In the rows, zero is written as 128.
One turn or mirror swaps these rows in pairs. Which row does each one swap with?
The rows were stretched afterwards, more along some directions than others.
Z_259: 100, 117, 129, 103, 133, 124, 107, 106, 151, 129, 140, 125, 120, 150, 153, 130, 126
Z_306: 96, 153, 139, 113, 117, 111, 131, 123, 132, 109, 143, 120, 118, 131, 125, 89, 132
Z_740: 130, 107, 149, 140, 116, 115, 125, 123, 131, 131, 123, 126, 107, 123, 140, 130, 121
Z_97: 128, 135, 93, 107, 121, 123, 136, 140, 126, 131, 143, 156, 141, 129, 116, 98, 125
Z_239: 132, 109, 141, 144, 113, 123, 123, 131, 132, 129, 127, 130, 108, 125, 150, 132, 126
Z_545: 97, 123, 136, 99, 142, 130, 119, 110, 143, 111, 141, 123, 115, 146, 148, 130, 120
Z_462: 94, 161, 131, 120, 132, 112, 129, 125, 125, 101, 152, 120, 118, 124, 128, 84, 126
Z_791: 109, 153, 137, 113, 127, 121, 130, 128, 136, 105, 140, 121, 124, 129, 130, 89, 137
Z_979: 133, 127, 95, 122, 127, 115, 127, 131, 130, 141, 152, 142, 128, 125, 123, 109, 127
Z_647: 114, 124, 128, 126, 120, 124, 131, 118, 139, 137, 118, 127, 123, 127, 115, 109, 142
Z_45: 140, 136, 90, 108, 122, 117, 129, 139, 125, 146, 148, 155, 141, 133, 128, 99, 126
Z_278: 128, 115, 143, 141, 116, 106, 121, 118, 127, 135, 130, 129, 110, 122, 147, 118, 105
Z_365: 132, 144, 107, 111, 95, 117, 104, 137, 133, 146, 143, 165, 147, 158, 142, 90, 135
Z_918: 98, 153, 132, 110, 117, 122, 130, 128, 142, 104, 143, 124, 115, 134, 132, 96, 144
Z_246: 114, 123, 139, 123, 117, 135, 130, 133, 126, 123, 133, 153, 138, 101, 132, 118, 104
Z_910: 113, 122, 145, 125, 136, 142, 152, 147, 110, 113, 137, 137, 123, 139, 113, 104, 121
Z_754: 92, 157, 131, 116, 128, 114, 126, 127, 133, 100, 143, 117, 123, 128, 131, 86, 126
Z_840: 121, 121, 139, 127, 123, 141, 143, 144, 128, 143, 136, 130, 123, 135, 126, 146, 159
Z_622: 95, 120, 139, 112, 122, 131, 112, 111, 131, 133, 126, 158, 146, 136, 118, 93, 107
Z_713: 133, 147, 104, 121, 113, 121, 107, 140, 121, 133, 141, 151, 148, 152, 142, 84, 121
Z_646: 127, 149, 103, 118, 107, 114, 102, 140, 123, 139, 142, 161, 149, 155, 139, 77, 127
Z_818: 99, 160, 135, 110, 123, 120, 128, 131, 140, 107, 147, 118, 117, 124, 130, 95, 134
Z_749: 130, 140, 112, 114, 99, 120, 105, 136, 127, 136, 135, 161, 139, 157, 141, 81, 133
Z_680: 101, 155, 134, 117, 137, 124, 127, 123, 140, 94, 142, 110, 111, 131, 131, 97, 126
Z_93: 103, 114, 131, 101, 129, 120, 109, 93, 149, 134, 143, 133, 120, 139, 149, 126, 116
Z_210: 126, 112, 136, 127, 124, 121, 134, 107, 135, 136, 118, 119, 114, 119, 120, 117, 117
Z_126: 123, 128, 136, 122, 125, 137, 142, 147, 127, 149, 142, 137, 138, 140, 127, 139, 158
Z_548: 131, 150, 109, 112, 102, 125, 105, 146, 127, 135, 143, 168, 137, 154, 136, 90, 139
Z_835: 113, 115, 150, 124, 131, 141, 145, 145, 115, 117, 134, 143, 127, 134, 112, 107, 121
Z_373: 117, 123, 139, 122, 120, 135, 128, 132, 132, 115, 128, 149, 135, 105, 143, 121, 111
Z_725: 102, 113, 146, 112, 134, 138, 128, 112, 121, 128, 132, 153, 121, 141, 112, 101, 118
Z_517: 103, 113, 127, 110, 144, 139, 120, 117, 141, 106, 140, 126, 118, 144, 137, 131, 116
Z_704: 116, 114, 149, 128, 138, 141, 149, 142, 114, 114, 134, 141, 127, 131, 107, 119, 119
Z_111: 132, 144, 120, 115, 108, 119, 105, 133, 128, 133, 138, 160, 139, 157, 140, 90, 139
Z_977: 111, 124, 147, 129, 128, 137, 151, 151, 113, 118, 145, 139, 130, 127, 112, 113, 120
Z_673: 130, 104, 145, 141, 127, 121, 122, 119, 134, 133, 125, 126, 111, 122, 143, 128, 120
Z_937: 133, 153, 103, 118, 115, 119, 105, 138, 124, 138, 151, 166, 139, 154, 132, 77, 131
Z_483: 133, 124, 98, 104, 124, 135, 143, 134, 130, 133, 137, 147, 131, 140, 116, 115, 140

Z_365 pairs with Z_918
Z_647 pairs with Z_622
Z_246 pairs with Z_840
Z_210 pairs with Z_725

